Where one turn sends some rows of the set: a few examples, then the rows asked
Tukap: [ -4  17  29  -1  -7  -2 -16  -6  19  -8   1  21  13  -4 -17  10  14   2
  -7  41 -29  -5 -36 -15  -8 -22  -2  15  24  19   4 -25 -11   6   5   1
   6   8 -11  17 -31 -24   3  -5 -34 -10]
kul: [-15  14   3  -5  -6 -14  -3  -7  10 -11  -3  47   8   0 -12   9  16   5
 -12  31 -21 -12 -11 -27 -14 -30  -2 -21  24  14  10   1 -20  -3  18   3
 -21 -10 -11  23 -25 -17  -7  -9 -25 -17]
gune: [ -7  16   5  -1 -14   6  -6  -7  -7   2  -2   7  15 -19   5  22  13  -2
 -16  28 -42  19 -23 -24 -13 -18   7   0  23  17  17 -25 -20   1  17  -5
  -1  -5 -17 -23 -28 -15   6 -20 -18   1]
sepev: [ 20   8 -14  17  12  14 -18  30  -1  -6  10  23 -11  20 -36  10  20  -6
 -13 -14 -28  11 -20  14   4  30  -3   2  21 -16   0  39   2  -2  13   2
  20  -6  22 -22  19  -9  -1  25  -6 -16]
Rigu: [ 19  19  27 -11  17   8  -9 -11   1  -1   6   9   6  -6 -19   8  26   0
  -7  26 -35  -1 -29  -2  -2  -8 -28  -4  24  15  -6 -21 -16  29  10  12
  20  20  -8 -10 -33 -12   3  -1 -52  -6]
zifev: [ 18   5 -12  17  12  14 -23  33   5 -14  12  20 -20  22 -38  23  17  -8
 -12 -11 -25   3 -23  14  -6  18   6   3  30  -4   3  38   9  -8  11   4
  20 -17  27  -3  17 -20 -12  24  -5 -20]
Zezov: [ -5  20   0 -22   1   8  -1  -6 -13   0  11   5 -11 -21  -3  18  18   3
 -17  15 -30  -6  -8 -21  -1 -22  -3  -3  12  10   5 -33 -41   9  24  -4
   7   1   3   4 -28  -8   6  -2 -17  21]
vumes: [-11   7   9  -2 -10 -12 -10  -4   4  -2  -9  17  16 -22 -10  20  11  -7
  -7  30 -42   6 -27 -19 -22 -25   2   2  34  20  17 -28 -15  -4   8   3
  -5  -3  -1 -10 -20 -25  -7 -28 -21 -14]
patib: [-12   8 -12 -25  -2  -5   7  -9 -11   4  16  13  -4 -21 -16  19  31  -3
  -9  13 -21  -4  -4  -1   3 -32   3 -11  22   4   0 -37 -32  11  24   2
   6  -6  10   4 -28  -9 -14  -1 -29  13]
Kub: [ 16   8 -21  13   3  19 -15  33   2   1  16  32 -11  23 -35   9  25  -2
 -13  -9 -28  11 -20  11   8  32   1   5  25 -21   0  30  12  -7  14   1
  12   2  20  -8  21 -11 -10  22  -1 -17]
melad: [-11   5  -5 -24   4  -9   2  -8  -6  -2  11  10 -10 -23 -20  23  24  -5
  -7  13 -24 -13  -6  -3  -6 -36   0 -10  25  12   2 -34 -34  10  20   5
   8 -10  17   8 -26 -15 -13  -2 -28   8]
napus: [ -2  15 -13 -11   1   1  11 -16 -10   1  13  32  11  -1  -7  15  35   4
 -16  18 -16   8   1  -7   1 -21  -4 -40  19   5  -1   2 -19  17  31   4
  -9 -13 -20  -7 -35   0  -9   3 -43   0]
Botun: [ 13  13 -19   8  -1  15 -11  34  -3  -8  11  27 -12  25 -36   4  32   0
 -11  -8 -23  20 -17  10   9  30  -2  -4  19 -19   0  33   9  -2  15   1
  10   7  17  -9  27  -8  -5  26  -2 -20]
Libul: [ -4  27   3  -3  -4   9   0  -9  -5  -7   4  33   5   0   8  10  18  12
 -24  28 -25   4  -9 -35  -7 -13  -7 -23   9  11   9   4 -27   8  29  -5
 -15  -5 -28   5 -32  -4  13  -2 -22   3]
Dat: [ 14  12 -17  21  -3  27 -21  33   4 -10  16  21 -13  27 -23  21  16  -2
 -20  -5 -25  13 -23   3   0  25  17  11  17  -9   6  35   8 -12  17  -8
  15 -16  10  -4  14 -14   2  26   6  -7]
Lam: [  6   7 -23  23  -7  15 -17  31   5  -6  15  28  -2  23 -31  13  21  -5
 -14  -6 -19  18 -20  14   7  21  19   9  17 -20   4  37   8 -10  14  -5
  15 -18  12 -14  15  -9  -4  27   0 -11]
naguf: [  9   9 -14  25  -2  17 -22  33   5 -14  10  19  -9  22 -27  18  13  -4
 -17  -5 -22  13 -24   6   0  19  17  12  16 -10   8  40   2 -12  13  -6
  18 -23  12 -10  14 -14   5  26   3 -10]
Kur: [ 22  12 -11   9  11  14 -18  34  -4 -16   8  17 -20  24 -37  11  26  -5
 -13 -11 -25  15 -19  12  -2  26  -8  -7  23  -8   2  38   4   2  14   6
  17   1  23 -10  24 -12  -2  26  -7 -21]
nulo: [  7  13 -25  13 -11  17 -12  33   0 -11  15  24  -9  26 -30  11  32   0
 -15  -6 -16  25 -16  14   9  21  15  -2  17 -15   2  35  12  -6  18  -3
  11  -9   9  -7  20  -8  -6  30  -2 -15]
mazoz: [ 12  22  15 -12  24  -1  -1 -10  -7  -9  -4  30  -5  -4  -7   7  18   6
 -16  19 -34  -9  -8 -28 -15  -7 -35 -34  21  14   3   6 -31  16  24  10
  -7  10  -6  -1 -24  -7   8  -6 -33 -10]
Lod: [ 24   9 -12  13  15  21 -20  33  -1  -7  11  20 -21  24 -34  16  18  -5
 -14 -13 -31   6 -23   9  -1  33  -5   2  26 -12   1  35   7  -3  14   3
  19  -3  25 -12  18 -13  -5  25  -3 -17]
Fitik: [  0   3   8  -7   7 -12  -7 -10  -5  -4  -6   6  10 -23 -17  26  17 -13
  -6  18 -43   7 -22  -4 -22 -27 -10 -13  39  23  12 -25 -18  10  10  12
   7  -9   7 -25 -25 -22 -10 -23 -37 -14]
simas: [  1  10   6  -6  16 -10  -2 -13  -1 -18   1  23  -1  -3 -15  24  20  -2
 -13  19 -20 -10  -8 -10 -23 -34 -11 -38  27  25   6   9 -25  12  23  10
  -2 -23  -3   6 -32 -15  -8  -2 -43 -11]
piti: [ 14   9  -9  14   7   7 -23  33   3 -25   6  17 -20  24 -40  17  21  -7
 -10  -8 -22  10 -22  13  -9  14   3  -3  26  -1   6  40   6  -5  10   5
  16 -11  25   0  25 -20  -7  25  -5 -26]
zipen: [  8  12  10 -12  12   0  -5  -8 -13   8  -6   8   7 -24  -8  14  19  -8
  -9  18 -52  12 -21 -14 -13  -7 -23 -13  34  13   9 -26 -22  15  12  10
   5  14   2 -34 -21 -13   0 -25 -33  -8]
bunu: [ -1  18   4 -25  11   4  -1  -6 -15   0   8   4 -17 -21  -7  18  20   0
 -12  12 -34 -10  -8 -18  -5 -20 -15  -7  16  10   3 -32 -44  14  23   3
  10   9  10   2 -26  -9   4  -3 -21  17]
dafam: [ 15   1 -12  20  12   5 -22  32   6 -13   7  24 -12  20 -42  14  15  -9
  -9 -11 -26   5 -23  17  -3  20   2   4  27 -11   2  39   4  -6  10   6
  21 -14  29 -13  20 -18  -6  22  -6 -22]
tuve: [ -6   7  -4 -12  -7  -6   3  -7  -9  17  -1  26  22 -22 -11   6  28  -5
  -5  22 -44  17 -18 -10  -1  -7 -11  -9  33  -1   7 -35 -12   7  15   7
  -6  17  -4 -28 -19 -11 -11 -24 -29 -10]
koru: [ -3  12  -5 -15   6 -12   9  -9  -2   6   2  53  11  -3 -18  -4  31   7
  -8  20 -25  -6  -4 -17   1 -11 -24 -33  28  -2  -3  -5 -17  11  22  12
 -21  15  -6   4 -20  -4 -12  -8 -36 -18]
tanur: [  0  23  20  -1 -10  14 -12 -10   9  -4  11   9  15  -1  -3  16  21   3
 -16  38 -25  10 -31 -11   1 -19   5  10  12  18   2 -21 -13  14  13  -5
  12  -2 -27   1 -40 -14  12   3 -37   7]
Luz: [ 11   8 -12  20   1  15 -25  35  10 -13  10  27 -16  24 -32  19  13  -4
 -14  -3 -26   4 -26   3  -6  21  14  13  25  -6   8  34  10 -17  10  -3
  13 -14  20   5  19 -20  -6  21   6 -19]
vitu: [  6  10  25  -6  10  -6 -12 -11  13  -9   5  13  10  -5 -29  16  22  -5
  -2  29 -27  -7 -31   6 -10 -28 -11  -1  32  22  -1 -22  -9  19   5  13
  16   1   0   5 -33 -23  -9  -2 -54 -15]
rodum: [ -4  14   4  -9 -12   6   2 -11   6   8  17  22  25  -2 -17  10  35   1
  -9  33 -20  13 -24   7  13 -21   4   0  21   4  -7 -28  -4  20  13   3
   8   3 -22  -4 -37  -8  -7   5 -50   0]
teneg: [ 11   6  -8  24   4   8 -26  34   9 -15   5  25 -11  21 -35  14   9  -6
 -12  -5 -26   5 -25   5  -5  20   8  14  22  -8   9  41   2 -14   8  -1
  16 -15  23  -6  19 -19   1  21   3 -20]
letub: [ 13   8 -27  17  -3  23 -15  31   1  -2  20  26  -9  26 -29  19  26  -4
 -16  -9 -20  17 -19  15   8  24  17   4  21 -16   0  32  13  -7  18  -4
  15 -15  13 -10  14 -10 -10  28  -2  -8]
Ket: [ -9   8 -10  -8 -16   1   3 -11 -10  12   6  12  24 -21  -4  21  28  -7
 -10  23 -36  26 -16  -4  -2 -20   9 -11  28   8   9 -29 -11   8  18   1
  -1  -8 -14 -32 -29  -9  -9 -18 -32   1]
Fofo: [-16  13   0 -22  -5  -8  -1  -2  -2   2   5  24  -8 -22 -14  11  17   2
  -7  21 -30 -15 -12 -23  -4 -27  -3   3  20   4   6 -39 -34   0  18  -2
  -4   9  12  20 -19 -16  -5  -9 -12   7]
moko: [ 13   9 -21  17   0  15 -16  32   2   0  12  32  -4  21 -33   6  22  -2
 -13  -8 -25  15 -20  10  11  33   5   7  19 -23   2  34   5  -7  15  -1
  14  -2  16 -18  19  -8  -2  24   1 -15]
luni: [  8  16 -16  18 -12  20 -19  35   1 -20  12  19 -14  27 -25  17  22   0
 -19  -2 -19  23 -20   6   1  17  20   4  13  -6   8  39   7 -10  16  -7
  12 -14   7  -2  19 -13   3  30   4 -13]
dazo: [-12  13  -4 -27  -1  -5   5  -3  -7   9   8  27  -7 -22 -17   5  23   3
  -6  17 -30 -12 -10 -18   2 -21 -11  -3  21  -2   3 -41 -33   6  20   2
  -2  18  14  13 -19 -11  -7  -9 -16   6]
Faz: [  4  17  15 -14   0   4  -1  -9   6  12   8  30  19  -5 -20  -5  32   4
  -5  31 -30   5 -28  -4  12  -3 -20   4  24  -2  -7 -31  -8  21  10   7
   5  31 -12  -4 -28  -8  -2  -4 -44  -7]
fel: [  7  13  -9  20  -6  11 -24  37   7 -24   5  20 -17  26 -32  15  16  -1
 -14  -1 -21  12 -23   2  -6  15  12   5  19  -1  10  37   7 -13  10  -3
   9 -10  17   7  24 -21   0  25   5 -22]

nulo -> Botun
dafam -> teneg
Now these:
Fofo -> Zezov
Libul -> napus
Luz -> Dat
rodum -> Faz
zipen -> Fitik

Where one turn sends some rows of the set: a few examples, then the rows asked
Bofoz: [-12   6  15  20   8 -25 -19   1   7  -3  18  -1  24   4  14   8  14  20
  -3  -1  28  -9  21   5  20 -11   2  17   9]
duka: [  4 -14  21 -11 -20   7  22   5 -18 -15  13  21 -12  12  -3  28 -16  -7
  15   4 -23  -6  24  22  -5  -3   1 -27  32]
Vadeg: [  8 -14  -8 -18   4  21   6  13  -5 -13  -8  20  15   7   5  -5   7  24
   9 -26  -5  24  28  -9   8   1   4 -24   5]
nug: [ 13  -2  17   1   6  -5   3  22 -25 -11  16  35  -3   9   7  19   4   9
  43   0  14   7  30  20   6  10  11 -23  29]
pite: [-22  -5  14  11   2  -6  -3  13  15   6  -4  -3  -4   2 -16  -3  -1   1
  12   1 -43   0  56  16 -12   5   8 -23   3]
lus: [-15  -4  22 -11  -4 -12 -22   8   1 -11   4 -20  24  -8  10   0   2   9
  -2   5   9  18  38  31  21 -19  11  20   7]
Daber: [ -5   6  13  27  -2 -24  -9   3  11 -21   5   7  17  -9  28   8   2   2
  -4   4  31  -7  29   4  12 -16   3  16  -4]
Zitut: [ 22  11  11  11  -8  13  17  12  -1 -26 -10  -1 -16   2   3  10  -1   4
  -6   1 -30  -4  14   0   8  -1  -1 -31   7]
gasi: [ 11 -20   9  -6   7  16  22   4   6  -7  12  35  -7  16  -9  12  18   0
   3 -13  -6   3   8   3  20  -6  -9 -40  18]
Vab: [-21  -2   3  -3  24 -18   0  -1   7  -9  33  30   3  -3  -3  11   2 -17
  -3   7 -10   3  41  16 -23   7  10 -41  25]
Gire: [-16 -11  22 -14  -9  -8  -1   2   1  -4   0 -12  15  -2   0  -7  -6  -5
   9   1  16  25  26  37   8 -13  11  31  12]
savi: [-22   0  12   2   8 -17 -10   3  15   2  18  14   2  -6  -9  14   1  -8
   1  -3 -35   2  55  22 -15   1  31 -27  21]
fusog: [-24 -16  20   8  12   3  -5   4  20  21  29  12  26 -12  10  20  -5  11
 -12  -7  10  12   5  14  16   5  18  10  -3]
ledo: [-29 -15   4  -6   3  -8 -10   1   6   9  36  -3  19  -7   6  27   4  15
 -14  -1  16   9  18  26  10   1  21  18   2]
ger: [-16   3   2  11   7 -11  -5  17  27   1 -16 -12  -4   7 -24  -3  -3  25
  14  -8 -14   3  46  14  -5  -6 -13 -24   8]
vebo: [ 24   6  -5   7  -2   6  20  20   9 -17  15   6   9  19  14  24  -5  19
   7  12 -31   3  29  10 -11  16  24  -3   5]
vulu: [ 26   8   4   0   2  13   8   2  24 -11  -8  13  -9   1 -13  16  13  12
  -7 -12  -6  -1   9  -5  24 -11   6 -35  13]
buzi: [-14   2  -7   8  24 -12   4  13  20 -11  -2   4  -4   8 -20  -7  -1  14
   9   3  12   4  32   7 -12  -1 -32 -38  11]
zenod: [-14   6  -8  -4  27 -23  -3   4  19 -15  21  22   3   2 -11  11   1   6
  -2   0  20   6  30  15 -16  -3  -9 -42  29]
Ronum: [ -6  -4  18   7  -6 -13   6   0  -8 -22  -5  -5  10  -3  15 -18  -2 -19
  10  17  22   4  36  16   3 -11  -9  23  -4]
Debaf: [  9 -16  15 -21 -11   7  12  -5   7   0  15  32  -4  10 -19  33  -1  -1
  13 -11   2  -6  18  18  11 -14   8 -30  37]
vafol: [ 19  14  17  -6 -25   3   7   2   0 -20  -6  -2 -11  -3  -6  30 -19   3
   4   4 -22 -11  26  14  -1  -9  16 -21  26]
liso: [ -6  -5  27   9   8  -5  -9  -1 -11 -10   3  -6  21  -4  11 -25   6 -14
   7  26  12  -5  35   1  13  -4 -18  10  -9]
Zal: [-27 -26  25 -12   7  14   9   1   1  19  19   1  19  -7  -3  -6 -10 -12
   2   8   1  24  11  24   5  11   6  18  -2]
peza: [-24 -25  17 -17   3  11   1   1 -12   2  23  -9  15 -14   3  -4  -4 -17
  -3  26  -1  12  31  21   4   9   0  12 -16]
nepeg: [ 24   1 -15 -16  -4  23  12   1  20  -8  -5   4  20   3  -4   7  -5  18
   0  -2 -20   6  32 -12  -4   9  18 -12  -6]
Tuga: [-21 -17  10  15  14  -2   4  -6  -6  10  36   9  16  -2   7   2   9  -5
  -5  19  20 -15  14  -4   2  17  -8   8 -13]
gam: [-14  -9  16  31  13  -2   1   2  10   2  25  20  20 -14  24  10   0  -4
 -10  11  17  -9  15  -9  10   8  -2   3 -20]
Laba: [ 30  13  12   3  -1  -3   9  10   2  -5  19  18   1   5  -3  32  -9   2
  33  26  -2 -12  34  17  -8  18  26  -9  18]
lupok: [ 13  -7   7 -22   3  13  -5   4 -13  -1  -5  34   6  -7 -12   3   3   7
  35 -14  25   9  33  -1  10   2   7 -30  17]

vulu -> gasi
Vab -> savi
Bofoz -> Tuga
Now these:
Laba -> vebo
Daber -> gam

Where one turn sends some rows of the set: a few examples, then the rows asked
susam: [ -4 -14  16  -9  14 -10 -26   1 -18 -17  -4   4 -10  -7]
viri: [ 14  25  -1  -2  13   1  29   5 -12  30   5  -2   7 -18]
siled: [-11 -10  17  23   1  28   1  -3 -28   6  20  11  12 -15]
naler: [  1   4  23  -9   6 -12  -3 -10 -25  34  23  20   4 -18]
vusun: [ 15  12  13   9  24  11   8  15 -25 -14  -7  24  10   3]
kogab: [ 22  15   0  -1  14   0  10 -14  -5   9   8  40 -15 -22]
gem: [  6 -10  -1   0  -4   8   9 -19  -2  24  10  -6 -18 -34]
Pigop: [  8   3 -15 -30  11 -11  -3  -8  -7  22  -5   9  -9  -3]
tomuv: [  9  14  16  -8 -10   2 -10 -19 -25  22  22 -16 -18   3]
duver: [-11  12 -10  13  10   8   0   1   6 -24   6  -2 -20 -27]
Refa: [ -9  11 -11  12  12   7   0   2   3 -24   4  -6 -17 -29]
Mot: [ -7   3 -12  17 -14  14  11  -8  -2 -13  10   6 -16 -33]
Niv: [ 17  25   5  10  10  -2  15  10 -17 -18 -10  29  -5 -12]
fon: [ -5 -15  29  16 -14   3  -4  -4 -33  10  14  15   4 -20]
mupuv: [ 28  31   6  12  -3   8  14 -15 -15   7  30   0 -19  -5]
buni: [ 17   9   9   7  25  12   3  13 -28 -13  -7  26  11   2]
Tos: [-28  15 -14  -1   9  10  -2  14 -17   8  13 -13  17  -4]
Noz: [-17  -2   2 -22  -5 -21 -19   0 -19  -3  -1   7  -7  -2]
muf: [ -9  -7  13  23   4  27  -1  -2 -29   4  22  16  15 -17]
dozos: [ 26  35  -6   0   2   8   3  -8 -15  15   3  -6 -22  10]
lar: [ -8 -11  19  -8  14 -13 -25   0 -17 -16  -1   7 -11  -4]
figiv: [ 22  10   6  15  -9   5 -14 -21 -15  16  23   7 -30  -3]
voni: [ 19  24   1  -6   0 -11  -8  -5 -23  20  24   1  -9  20]
ferat: [-28  14 -16  -3   8  11   0  13 -15   9   9 -12  15   1]
buvi: [ -7  17 -14  -4  -4   5  18  19 -23  13  -3  -4  20   5]

ferat -> duver
Tos -> Refa
Now these:
buvi -> Mot
Pigop -> kogab
figiv -> voni

